Turns in one plane each, and the order they were made in; the first pair answered:
turn E:
[  9  -6  20 -14  11   8  -2   2  -4   9 -18   0  11   9   0  -8 -12 -11
 -15  -8   9]  ->  [ -5 -14  23 -15 -14   9 -10   3 -13   4   0   5  12   4   0  -3  11  12
  -3  -7  -9]
[ 36 -19 -22  14  52 -15  -3  20   4   9 -18 -22  -9 -30 -12  -2  -7  -1
  -2  13  44]  ->  [  7 -24  39 -23  22  27 -10  26  28  16 -25  22 -21   1 -15 -10 -19  -2
 -15 -12  35]
[ -3 -17   2  19   3 -22  -6  10 -16   9   0   5  -1  -1  28  -9   0 -18
  -1 -11 -10]  ->  [ -2 -17   7  16   7 -18  -4  12 -12  10  -4   7  -4   0  29 -11  -6 -22
  -4 -13  -6]
turn Z:
[  0  12  10  -9   7  13  15   0  10  10  -4  15  -7   9   3  -6  -6  -7
  -6  -1 -19]  ->  [  7  15 -17   9  13  -5  17  -5  -1   6   1  -1  -2  -4   6  -1   2  -3
   2  10 -22]
[ -4  16 -55   0  14 -17   1   4   4  15   2 -15  10 -18  13  28 -22 -23
  -3 -13  -6]  ->  [  7 -24 -14  -7  33  -8 -11  16  16  21 -10 -22   9 -31 -14  23 -12  -6
 -17  -7  30]
[-14  47 -30  -3 -22   6  16 -17  -2   1   2  20  -4  28  41  -8 -27 -41
 -10 -12 -27]  ->  [ 29   2 -44  40  25 -38   6  -6 -23   2   1 -40   9 -29   7   1  15  -7
  -3  29  17]
turn U:
[  2  21  -9  -2   3   0  10  -5   2   1  -5   5  -1  19   3 -13 -24 -21
  -4   2  -2]  ->  [-11   1  24 -12 -18  10   3   2   2   1   5  16  -2  23  -5 -10  -3   5
   2  -1  -8]
[  5  15 -29   5  17  14  13  -1   1  -7  15   4  -7 -17  -6   8 -28 -18
 -17  -2  -5]  ->  [-14   6  -3  -8 -15  30   3   1   1  -5  28  24  -7  -7  -7  10 -12   0
 -10 -11 -23]
[ 15  -8   8 -15  21 -14   6  19  10  -8  -1 -24  -9 -13  -5   5   2   3
  18  -1  -3]  ->  [ 10  15  -8 -14  12 -11  10  13   8 -10  -1 -18 -11  -1   8   4 -10 -13
  19  -5 -19]
[  3   3   0  -1 -11   3 -14  -5  -3  13   6  -1   7   4   9 -24  -6   0
   3  -5 -11]  ->  [  6 -11   9   2  -3   2 -17  -3  -2  13   4  -5   9  -4  -1 -20  -2   8
   4  -4  -2]
Pairs:
Between the rows of a pair lie 2 to 3 turns.
[ 34 -24   4   1  10 -15 -13   0 -21  -3  11 -14   6 -10   2  -1   1  36
  11  18  13]  ->  [ 16  17 -12 -15 -20   0  -3 -12 -18  -7  21  12   1  17  32  -5 -20  10
  10  -4 -26] -> Z, Z
[-15 -16  45 -13 -30  20  -3   0  19   6  -6   0  -4  10  -6   8   5  16
   9 -11  -7]  ->  [-18   5   7   1 -41   2   1  -8   1  -2  13  -9   1   3  11  16  16  20
  25  -8 -33] -> Z, E, U
[ 16   3 -19  40 -32  -8  -6  14 -31  -5  12 -19   4 -15 -23  -4  29  12
  -6   7 -23]  ->  [  7   5  28   1 -27  33  -1  20   2   7 -17  20 -11  20 -27 -19 -14 -21
 -34 -14  -7] -> U, E, E
[  9   4  -4  -4  23   1  20  -5  14  20 -17   7   7  19   5  -3 -39 -25
 -19  -2  13]  ->  [-11  20 -17  -4 -21   1  15 -13   1  13   6  21   6  25  24   5 -21 -12
  -3 -13 -28] -> U, U, Z
[ -1  13 -37   8 -11 -30   5  -8  -3  -3  20 -11   2  -9  12   3   2   9
  16 -11 -16]  ->  [-19   8   6 -19 -26   1   3  -2  14   3  13  17  -6  18  10  -6  -6   4
   6 -28 -22] -> E, U
[-25 -18  50  21 -20  12  -9  20  16   9   5  37   9  32 -14 -30 -19  -2
   3 -30  -6]  ->  [  5 -29   2  66   9 -36 -10  15 -11  -1  15 -16  24 -13 -18 -13  14  22
  19   3   9] -> Z, Z
[  0   3  -5  -4 -37   9   3  12 -13  -4  26  29   8  10  22  -9  31  23
  13  16   9]  ->  [ 29  -3  -7  -4  18   9  12  18   1   3  -6  15   7  10  12 -22   1  -7
 -10  25  52] -> Z, U, E
[ 41 -31   0 -10  51   3   0  -6  -9   5   7 -48 -15 -30 -31   1  23   5
   4  26  37]  ->  [ 22 -46  36 -24  19  19 -13  -2  -8   8  20 -31 -17 -23 -37   2  42  30
   9  14  18] -> U, U, U
[ 10  -9  -1  -5  40   3  15  11  16  -8 -23   3  14 -14   7  -9 -35  -6
 -15  -6  33]  ->  [ -7  -8 -25  16  -5 -20   5   5 -14 -16  16  -6  23 -30  18  11  13  34
  16   2 -10] -> U, E, Z
[-22  -9   3 -17 -33  -2  11  12 -23   1 -22  17  11   7 -22 -17  12  16
   3  16  -6]  ->  [  0  -8 -21  -3  -2 -20  16  11 -27   0 -33  -6  15  -8 -22 -17   3   4
  -3  27  14] -> Z, Z, E
[ 14  -9   1  14   0 -44 -25  -2 -20 -27  -6 -20  21 -38  13  -5  21  23
  26  15   0]  ->  [ -8  12  -1   4 -33 -35 -23 -10 -19 -30   5   0  16 -19  31  -3  15  18
  32   1 -34] -> U, U
[  3  11 -11 -23 -12  -5   6 -11 -11  20 -16  12  -2   4  -9   8  17   9
  -1   1 -27]  ->  [  6  -7   6 -26  -4  -2   5  -5  -8  22 -21   9  -3  -5 -22   7  23  13
  -7   3 -13] -> Z, Z
[ 25 -33   4   7  30  -3   1   1  -3  25 -18 -29  42   5 -14  -8 -18  -3
 -22   7  38]  ->  [-22 -14  27 -21 -40  26  -3  -4  -6  22   8  15  36  36   7  -2  -8   9
 -11 -19 -22] -> U, U
[  4  -6  26 -12  17  16   0   3  18   6 -19  12  -9   7 -20 -16 -17  -7
 -16  -5  22]  ->  [ 11   6 -28  23   3 -24  -1  -9 -14  -9  11 -19   4 -19  -4   0  15  17
  10  11  -5] -> Z, E, Z
[ -5  -5  57 -43  11  39  -4  12  17  16 -23  26 -11  30 -12 -13 -23 -18
 -25 -20  24]  ->  [ 10 -27  62 -30  28  27 -10  19  13  17 -26  11  -6  13 -27 -11  -9  -6
 -23 -10  43] -> Z, Z, Z
[  6  -7  -7  36  13 -11   9   6  15 -24  24 -24  23 -27  25   1   4   4
  -6  -2   7]  ->  [  9   8  -5  30  25  -1  16   2  23 -21  12 -15  20 -14  29  -6 -20 -18
 -14 -10  13] -> E, Z, Z
[-12  22   4 -21  -9  15   2   9   8 -10  -1  17 -13  18   9   0 -27 -23
  -5 -13 -15]  ->  [  0  -9  -9  11  -5 -17  -8  11 -13 -16  18 -20   1 -22  -5  14  24  21
  14  10 -10] -> E, Z
